(in the rows, 128 means zero)
The rows of D fall into several groups, and each row is roughly a mix of its group's hidden directions.
D, 96 rows:
[[ 92 110 142 125 148 130 132  77 123 116]
 [127 125 107 128 158  83 104 109 142 105]
 [109 110 137 142 168 137 136  83 113 130]
 [132 134 121 149 157  77 108 113 140 111]
 [ 98 114 127 141 166 110 124  86 133 115]
 [123 117 149 114 116 176 157 100 122 141]
 [160 107 125 100 126  90 123 150 104 144]
 [ 91 117 139 137 162 110 127  89 129 110]
 [141 107 154 126  84 125 110 160 133 149]
 [115 123 166 145 121 173 154 128 122 146]
 [140 140 124 115  81 154 108 120 154 152]
 [105 150 150 103 155 103 146 104 114 107]
 [140 120 123  82 143 117 108  97 131  97]
 [112  99  92 145 168 143 122 121 127 107]
 [ 96 122 150 134 159  93 124 108 132  98]
 [100 136 176 142 106 128 149 153 117 124]
 [123 119 133 109 153  89 107 107 139  91]
 [156 134  99 127 152  91 103 142 147 113]
 [148 128 140 127  96 107 126 183 127 132]
 [129  93  92 157 148 137 119 158 126 115]
 [123 113 148 119 114 168 146  99 103 155]
 [ 95 124 155 161 118 120 132 164 135 106]
 [ 95 102 165 148  91 133 138 124 126 131]
 [143 126 117 119  90 122 112 179 142 125]
 [132 150  87 128 155 143 124  97 127 157]
 [108 110 161 138  80 148 142 133 120 138]
 [159 110 121  86  91 138 109 123 132 118]
 [150 130 122 130 101 111 124 187 130 125]
 [149 153 104 126 124  81 106 149 134 115]
 [143 108 125 116 126 125 146 149  95 176]
 [125 151 152 168 134 120 134 168 149 117]
 [126 107 153 176 131 156 140 139 126 151]
 [143 104 159 123  94 110 128 168 121 115]
 [115 114 161 133 116  97 123 160 134  90]
 [142 122 119 126 104 111 120 188 133 118]
 [ 84 112 166 159 115 124 143 121 125 129]
 [141 149  96 108 124  91 109 153 139 107]
 [132 113 155 147  87 137 136 171 123 130]
 [ 92 116 132 141 164 120 131  84 128 120]
 [ 98 102 123 130 172 133 127  96 119 110]
 [138 142 113 142 148  75 105 130 142 108]
 [176 125 111 116  97 139 122 136 117 159]
 [109 124 163 129 160 117 145  88 107 130]
 [122  90 117 130 155 124 118  78 120 134]
 [168 134  99 105 135  94 101 124 127 130]
 [ 91 147 147 146 172 118 146 116 118 121]
 [126 118 107 106  91 149  94 144 157 126]
 [139 159 114 116 106 116 124 179 140 114]
 [144 128 127 136  94 157 137 172 118 152]
 [105 144 108 135 158 159 143  93 128 151]
 [161 120  81 109 131 149 113 107 132 142]
 [139 112 159 166 145 126 148 113 103 154]
 [102 151 164 123 125 158 156 145 144 113]
 [168 136  84 108 129 151 120 127 128 147]
 [157 140  99 122 134  87  94 137 135 117]
 [102 141 146 175 129 131 152 153 123 148]
 [129 165 129 113 138  81 117 107 133 104]
 [152 122  96 119 106 170 129 120 123 159]
 [116 116 152 146 113  99 122 174 130 104]
 [157  98 159  98  97 124 137 142 113 127]
 [120 117 156 156  88 112 129 165 135 130]
 [148 108 112 169 126 125 116 172 134 141]
 [148 128 139 122  82 122 116 171 138 142]
 [131 156 106  92 130  90 113 124 136 100]
 [126  99 176 112 101 131 146 141 120 111]
 [143 167 111  94 100 110 123 154 126 118]
 [120 147 132  86  97 162 147 145 124 127]
 [117 132 150 137 170 105 156 109 100 119]
 [140 143  89 115 104 129 116 168 148 113]
 [ 87 131 144 132 149 157 150  95 135 117]
 [140 118 114  96  93 158 134 125 101 155]
 [139 151  80 133 151 133 118 109 126 161]
 [129 126 147 126  99 175 151 142 112 153]
 [143 135  99 130 127 159 139 117 114 178]
 [151 104 152 155 105 121 127 164 118 153]
 [143 138 120 114  92 115 118 180 140 121]
 [122  75 110 136 152 139 119  98 124 138]
 [107 108 169 142 108 121 142 165 124 112]
 [128 148  84 141 167 128 147 124 125 104]
 [140 122  95 121 125 172 133 101 120 158]
 [129 132 118 144 116 172 148 126 117 173]
 [146 143 101 126 111 113 129 182 135 112]
 [143 179 122 102  93 127 132 129 145 133]
 [165 135 128 114 100 112 114 173 137 120]
 [109 128 130 127 153 149 130  68 127 133]
 [129  74 126 154 122 152 105 137 130 145]
 [126 157 116 168 153 123 142 161 128 149]
 [132 103 171 123  93 125 136 156 125 107]
 [133 134 121 144 125  85  99 164 138 104]
 [117 110 152 127 118 176 151 111 112 151]
 [136 118 152 109 106 174 148  98 129 128]
 [106  90 134 153 151 162 139 143 149 124]
 [118 117 158 124 118 170 151 104 109 152]
 [145 123  78 131 148 150 122 102 130 153]
 [168 138 111  85 109 155 124 135 121 132]
 [140 107 146 102 113 162 157 111 110 153]]
Each list below has one row that fits no group; the rest each fit one group, if only roughly. Name that row.
  J_792: [140 127 111 159 150  85 105 143 145 112]
  J_140: [ 98 107 162 116 158 123 135  96 110 122]
  J_265: [127 125 135 132 129  80 106 157 137  92]
  J_598: [152 155 135 128 105 123 134 183 128 130]
  J_882: [128 125 144 129 140  71 110 127 131  97]
  J_733: [107 127 143 135 143  88 111 137 143  85]
  J_925: [154 137 108  93 145 110 107  93 136 112]
  J_516: [155 155 100 131  93 136 124 160 147 135]
  J_255: [143 135 110 107  94 151 131 176 127 134]
  J_509: [151 126 111 129  88 136 109 170 145 138]
  J_988: [144 127 140 169 111 144 134 171 125 151]
  J_342: [149 139  92 123 117  93 105 162 132 120]
  J_521: [101 121 156 107 153 122 140  96 134  95]
 | J_882
  J_202: [118 119 139 144 165 103 120  80 132 119]
  J_118: [154 129 114 129  86 139 112 167 144 144]
  J_956: [122 115 122 144 142 162 121  75 132 146]
  J_519: [161 122 124  83 136 115 118  91 125 118]
  J_366: [110 150 115 114 154 142 134  75 133 118]
  J_338: [121 128 122  93 165 128 136  80 125 124]
  J_577: [151 153  99 116 115  89 108 154 129 119]
  J_357: [123 103 172 130 128  94 131 158 108 128]
  J_345: [134 144  81 111 150 117 110  95 134 140]
  J_227: [126 132  91 144 150 164 125  90 138 132]
 | J_345
  J_158: [142 147 129 103  86 157 140 150 111 146]
  J_408: [119 134 127 150 160  79 116 140 143 108]
  J_801: [159 133  89 142 116 151 126 147 131 164]
  J_427: [172 132  81 114 129 130 109 138 141 135]
  J_942: [101 148 121 100 162 116 137  99 126  98]
  J_241: [104 106 138 108 153 140 134  77 127 121]
  J_525: [132 148 102 150 120 171 133 118 130 165]
  J_788: [127 112 141 157 115 168 142 167 131 144]
  J_545: [110 114 148 145 161 105 119  83 119 129]
  J_627: [135 121  93 114 104 135 119 180 139 120]
  J_629: [109 112 151 120 135  89 111 110 142  90]
  J_560: [120 128 104 154 156 157 134  83 132 136]
  J_883: [139  96 123 131 100 123 105 177 134 129]
 | J_545
  J_941: [129 172 116  91 114 109 133 145 140 105]
  J_722: [170 132  88 118 109 145 119 147 134 147]
  J_849: [150 103  87 109 130 134 105  93 139 131]
  J_48: [102 120 166 117 135  95 123 117 131  90]
  J_44: [139 134 104  97 157 136 133  84 118 148]
  J_10: [152 124 115 139  85 150 127 161 133 155]
  J_369: [101 105 171 127 124 107 137 147 129  97]
  J_689: [140 136 114  96  87 151 136 158 113 142]
  J_905: [154 152 141 118  89 112 135 168 130 139]
  J_40: [113 135 176 158 137 150 151 107 128 135]
  J_73: [153 133 111 148 109 101 103 172 127 139]
  J_868: [ 99 111 181 139 118 114 139 140 111 120]
 | J_868
  J_346: [102 123 135 123 165 135 133  76 121 121]
  J_53: [138 153  88 129 153 114  99 105 148 119]
  J_71: [139 128 160 101  83 132 128 156 123 111]
  J_775: [143 105 153 118 104  96 125 169 117 118]
  J_354: [111 142 115 121 151 101 118 151 159  89]
  J_938: [132 136 129 104  92 111 118 177 140 115]
  J_696: [100 144 147 120 161  97 133  92 120 116]
  J_878: [158 122 101 138 126  92 101 153 151 121]
  J_483: [141 124 106 143 152  82 104 141 148 112]
  J_81: [136 156 109 100 129  81 111 116 129 107]
  J_426: [122 148 102 135 166 159 146 108 115 153]
 | J_696
  J_8: [140 124  97 101 148 155 124  84 121 137]
  J_946: [105 122 163 115 156  93 142 124 106 108]
  J_262: [151 120 105 145 110 121 123 185 132 125]
  J_987: [150 117  87 157 113 140 115 162 142 131]
  J_890: [ 89 132 153 136 137 157 157 105 108 138]
  J_216: [160 120 112 103 100 132 102 163 134 145]
  J_55: [108 126 155 121 149 128 138  71 123 123]
  J_526: [132  99 106 158 136 168 118 101 133 144]
  J_564: [159 145  82 120 142 125 112 108 125 155]
  J_617: [150 117 110  93 103 168 126 107 119 141]
  J_331: [134 114 138 128 101 176 153 128 116 157]
  J_200: [107 146 124 118 160 135 137  74 125 120]
  J_324: [ 99 131 155 133 126 163 142  99 146  99]
 | J_216
  J_293: [143 128 117 119  90 155 134 172 118 144]
  J_102: [131  87 139 162 133 152 131 114 111 159]
  J_683: [105 145 149 125 161 107 131  96 144  97]
  J_998: [145 147 139 142 110 109 128 185 136 126]
  J_698: [129 137  90 147 150 161 132  90 135 134]
  J_378: [175 115 118  99 110 127 128 131 108 159]
  J_481: [114 130 132 132 141  85 105 139 145  85]
  J_717: [119 110 121 136 163  97 112  84 131 117]
  J_969: [138 121 146 139  93 106 109 162 141  95]
  J_958: [159 149  86 116 142 157 129 128 122 152]
  J_740: [138 139  92 142 143 164 141 120 119 167]
  J_186: [168 122 114 111  98 112 104 157 143 119]
  J_80: [106 106 156 143 141 166 147  98 125 141]
  J_410: [149 125  80 147 113 151 116 155 145 131]
  J_669: [137 124  85 129 154 107 103  93 125 139]
 | J_669
  J_495: [ 95 120 161 118 148 107 129  99 125  97]
  J_806: [127 160 120 118 127 100 121 165 152  96]
  J_837: [124 123 148 156 112 164 147 169 130 141]
  J_290: [121 141 172 140 118 159 153 114 111 152]
  J_221: [100 114 157 148 113 156 159 149 117 145]
  J_736: [122 115 131 172 130 169 143 146 127 152]
  J_179: [105 136 138 120 165 128 142  78 117 119]
  J_968: [137 139  86 132 161 155 134 106 122 154]
  J_144: [113 105 145 127 111 180 150 149 132 135]
  J_222: [146 127 149 106  94 108 116 166 134 105]
  J_532: [156 113 104 149 107 109 108 163 151 133]
  J_693: [133 138 180 113 107  96 137 140 115 137]
  J_413: [ 87 116 154 147 134 141 161 151 114 141]
  J_125: [116 112 119 147 151 162 126  80 128 140]
 | J_736
  J_579: [ 95 134 116 152 163 142 132  89 131 145]
  J_554: [133 148 108 135 126 176 134  92 136 148]
  J_612: [134 142  85 117 166 108 113 106 126 144]
  J_892: [103 141 121 140 160  91 109 126 144  96]
  J_155: [114 112 155 155 158 125 132  82 124 131]
  J_919: [117 119 110 151 178 133 146 100 113 118]
  J_763: [152 126 108 157 130  85 101 153 131 126]
  J_188: [142 131  97 132  99 166 107 119 154 146]
  J_779: [172 110 125 104 101 143 132 126 109 157]
  J_195: [150 135 114 113 137  86  96 125 141  96]
  J_383: [127 105  92 130 136 153 122  83 130 147]
  J_59: [148 135  96 101 151 133 129  97 116 162]
 | J_579
  J_684: [150 144 103  96  92 119 120 161 117 133]
  J_648: [150 137  97 101 156  98 107 104 126 128]
  J_131: [ 95 134 125 158 159 145 149 102 116 151]
  J_306: [140 118 137 121 120  82 103 148 148  96]
  J_176: [160 133  94 123 110  90 103 147 120 132]
  J_339: [101 117 140 123 165 132 132  78 119 120]
  J_596: [117 140  98 126 162 144 139  98 118 165]
  J_393: [156 119 133 145  86 136 119 161 136 156]
  J_98: [115  98 123 145 145 158 117  81 130 141]
  J_278: [128 130 144 148 132  76 103 158 140 126]
  J_622: [127 110 138 137 150 117 122  69 111 140]
  J_458: [130 116 137 130 107 167 155 135 109 169]
  J_256: [132 134 105 120 161  78 102 128 129 114]
  J_937: [111 139 104 136 147 163 149 110 121 168]
 | J_278
  J_406: [136 106 146 137  98 130 143 172 109 152]
  J_870: [137 135  83 133 165 142 128 101 127 150]
  J_756: [151 134 120 110 129  88  97 133 144  93]
  J_170: [107 139 107 115 169 127 134  90 128 102]
  J_800: [130  89 133 139 121 162 134 104 106 161]
  J_286: [135 133 144 109 109  92 127 178 123 115]
  J_888: [130 148 145 107  90 160 149 149 113 146]
  J_590: [127 160 135 146 145  81 116 135 147 105]
  J_677: [153 136 103 100 146 159 130 104 112 156]
  J_581: [162 111 135 118  99  99 116 167 118 129]
 | J_677
  J_520: [118 133 106 142 167 147 142  82 124 121]
  J_957: [118 139 115 126 146 169 142  83 128 148]
  J_364: [133 143 112 115 111 144 132 184 149 113]
  J_489: [ 81 127 136 131 172 122 141 106 130 115]
  J_995: [141 121 101 137 155  84 103 102 132 121]
  J_327: [171 119 102  96 103 131 105 140 137 125]
  J_473: [154 133  96 154 113 134 125 162 136 161]
  J_224: [151 116 139 126  90 162 145 140 113 159]
  J_402: [ 81 138 135 172 140 125 133 146 136 117]
  J_257: [154 147  98 133 120 163 138 151 121 161]
  J_603: [ 96 136 123 168 172 111 135 120 134 128]
  J_213: [124 126 163 114 121  88 115 147 133  91]
  J_597: [ 93 101 129 148 148 126 129  80 127 129]
  J_764: [114 135 149 111 138 162 154  84 127 142]
  J_61: [153 123  85 130 125  95 102 156 135 122]
 | J_764
  J_320: [155 151 100 120  91 136 119 159 148 133]
  J_805: [144 149  98  81 142 153 130 108 124 126]
  J_753: [156 127 100 123  94 129 119 169 115 145]
  J_720: [102 131 166 163 113 111 143 159 127 127]
  J_300: [136 111 141 126 108 103 122 186 124 121]
  J_657: [131 140 116 124 152  79 108  95 131 112]
  J_953: [122 122 156 149 100 110 119 170 134 100]
  J_313: [101 113 143 117 156 109 122  87 131  99]
  J_177: [ 91 129 167 153 113 143 154 133 113 141]
  J_950: [155 113  83 104 114 106 106 131 112 134]
 | J_805
  J_437: [134 122 139 114 104  99 118 182 129 115]
  J_979: [136 139 113 138 120 125 123 188 150 111]
  J_750: [171 137  96 102 104 144 123 120 120 146]
  J_382: [140 166 113 106 113  99 120 161 137 109]
  J_570: [ 93 120 150 146 113 161 153 112 113 150]
  J_816: [ 97 127 140 115 163 117 129  85 125 105]
  J_922: [133 123 165 112  85 117 126 159 128 109]
  J_616: [110 124 178 125 100 109 131 149 126 104]
  J_749: [132 112 148 125 119  84 118 170 126 106]
  J_368: [104 123 137 104 142 155 141  79 112 122]
  J_115: [129 122 162 125 103  91 118 159 136 102]
  J_152: [130  99 126 157 152 112 114  83 117 142]
 | J_750
  J_833: [ 85 138 134 166 133 162 147 130 134 136]
  J_215: [146 105 118 139 108 119 113 185 131 127]
  J_630: [112 107 110 112 163 109 115  91 140 105]
  J_65: [162 122 126  82 128 124 123  88 122 125]
  J_88: [ 99 119 167 117 135 101 124 108 128  93]
  J_695: [120 118 141 143 110 169 158 138 113 164]
  J_361: [130 144 162 131  95 127 140 176 121 127]
  J_93: [152 147 105  97  98 106 113 153 143 117]
  J_456: [124 156 127 135 147  79 115 132 144  97]
  J_599: [108 121 122 116 169 117 123  82 129 107]
 | J_93
  J_963: [108 127 169 148 113  95 130 158 134 109]
  J_268: [124 130 117 102 158 151 144  81 124 144]
  J_457: [132 126 122 140 161 139 125  73 118 152]
  J_981: [127 150 110 131 144 172 151 119 109 160]
  J_434: [137 117 139 150 100 106 115 180 127 121]
  J_480: [167 118 121 106 114  91 109 158 119 127]
  J_116: [145 143  98 105 127  81 104 114 122 118]
  J_714: [137  99 117 129 108 123 110 184 133 121]
  J_859: [116 138 157 120 133 140 134  70 125 146]
  J_701: [ 93 146 117 154 146 165 143 107 135 144]
  J_662: [110 117 164 134 120  86 119 140 139  96]
  J_136: [121 153 102 125 144 154 133  77 139 127]
  J_482: [149 130  91 135  98 161 112 142 151 141]
  J_781: [127 153 105  93 110 116 124 162 142  99]
  J_16: [126 123  87 134 143 167 119  91 141 128]
 | J_457
  J_936: [143 142  94 102 159 124 122  92 120 149]
  J_174: [138 122 121 119  93 167 140 164 117 149]
  J_673: [122 150 159 127 102 165 154 157 126 135]
  J_540: [118 138 162 115 114 160 153  99 107 146]
  J_518: [147 129 129 155  91 121 116 177 128 134]
  J_626: [153 144  87 110 154 117 111 101 127 144]
  J_916: [100 134 155 135 149 136 145  79 116 119]
  J_572: [145 157 130 115 106  99 139 175 129 117]
  J_484: [102 126 159 100 147 122 132  92 116 101]
  J_680: [150 125  84 106 156 135 112  96 131 130]
  J_110: [ 93 134 148 134 128 170 152 102 140 114]
  J_840: [122 130 129 167 140  84 118 158 147 121]
 | J_916
  J_372: [160 144  81  99 135 122 111 118 132 143]
  J_21: [124 123 155 151  93 123 119 165 142  98]
  J_943: [123 108 103 162 170 146 132 102 118 128]
  J_299: [106 116 129 120 164 108 119  87 134  99]
  J_50: [136 126 123 143 155  85 107  88 123 124]
  J_128: [171 136  96 115 121 146 121 110 121 162]
  J_424: [152 129 112 152  95 141 130 166 133 157]
  J_501: [121 131 135 158  93 154 148 158 121 156]
  J_977: [ 95 126 139 156 143  96 119 159 135 102]
  J_143: [147 143 112 163 101 135 115 169 132 144]
  J_646: [113 149 112 133 147 163 136  80 137 138]
 | J_372
  J_604: [ 85 127 153 158 157 105 138 116 130 118]
  J_850: [150 108 152 132  82 138 136 161 117 139]
  J_592: [150 117 136 120 115  82 106 160 128 105]
  J_269: [140 156 135 102  91 107 127 166 138 123]
  J_613: [147 144 134 133 127  89 116 175 140 110]
  J_443: [102 122 151 114 163 122 141  87 110 116]
  J_246: [111 125 125 127 138 170 158 104 116 163]
  J_142: [134 129 133 146  92 178 144 136 129 149]
  J_811: [102 131 144 133 123 165 158 112 113 164]
  J_193: [ 98 138 134 134 154 102 115 119 147  84]
 | J_811
  J_304: [113 108 134 150 176 128 143  98 107 124]
  J_405: [133 103 152 167 126 154 138 119 112 162]
  J_169: [132 154  89 125 151 151 121  90 138 141]
  J_146: [114 121 156 151 100 121 125 166 141  96]
  J_812: [108  94 125 137 162 145 115  87 123 133]
  J_7: [103 140 175 128 137 144 150  92 124 124]
  J_108: [137 120 129 138 100 166 140 173 125 148]
  J_163: [168 146 109 122 132 107 107 168 133 140]
  J_451: [156 125  95 138  99 156 127 144 131 162]
  J_889: [124 146 164 162 150  95 127 103 132 122]
  J_862: [108 123 155 110 125 173 152  99 120 137]
  J_322: [131 154 149 146 116 110 137 183 129 128]
  J_914: [ 97 113 172 131 116 155 154 128 131 110]
 | J_163
  J_920: [168 119  80 118 121 139 108 124 138 143]
  J_536: [136 125 138 112  89 112 116 179 136 123]
  J_474: [144 132  87 119 141 167 132 104 121 154]
  J_135: [152 128 102 111 145  78 103 139 123 125]
  J_132: [105 119 172 140 100 149 145 145 136 106]
  J_487: [155 163 111 135 107 118 143 172 132 128]
  J_348: [136 158 105  93 102 115 115 152 149 110]
  J_601: [133 117 149 140 102 100 115 172 133 101]
  J_729: [ 96 121 174 117 154 115 141 117 123 104]
  J_83: [ 83 140 129 158 144 161 145 115 135 136]
 | J_729
  J_121: [116 125 174 113 127  85 133 145 111 122]
  J_233: [123 132 130  90 125 172 142  97 106 133]
  J_541: [139 148 155 110  93  97 131 164 129 126]
  J_284: [ 98 118 137 114 164 132 130  80 120 120]
  J_872: [110 150 114  86 140 114 128 123 147  88]
  J_464: [109 124 106  89 144 124 123 131 156  88]
  J_858: [150 106 100 130  96 169 114 130 134 148]
  J_309: [155 133 120 146 104 108 117 178 142 134]
  J_623: [147 119 134 115 109 176 147 101 122 152]
  J_340: [ 93 146 108 144 174 115 121 110 138 119]
 | J_858
  J_104: [148 122 137 112  73 154 130 146 121 142]
  J_813: [150 132  99 100 156  88 107 117 123 130]
  J_2: [149 114 101 145  98 142 113 170 142 137]
  J_359: [136 124 136 143  90 174 146 137 122 154]
  J_527: [140 147 143 113  93 101 129 174 133 125]
  J_992: [ 94 127 116 116 160  88 119 124 135  99]
  J_282: [136 102  91 141 108 147 105 163 145 130]
  J_175: [141 141 148 105  88 104 116 164 135 133]
  J_836: [134 138 101 102 159 136 129  80 126 140]
  J_85: [132 115 159 135  85 167 148 135 126 133]
  J_780: [113 124 122 111 171 118 122  82 127 109]
 | J_992
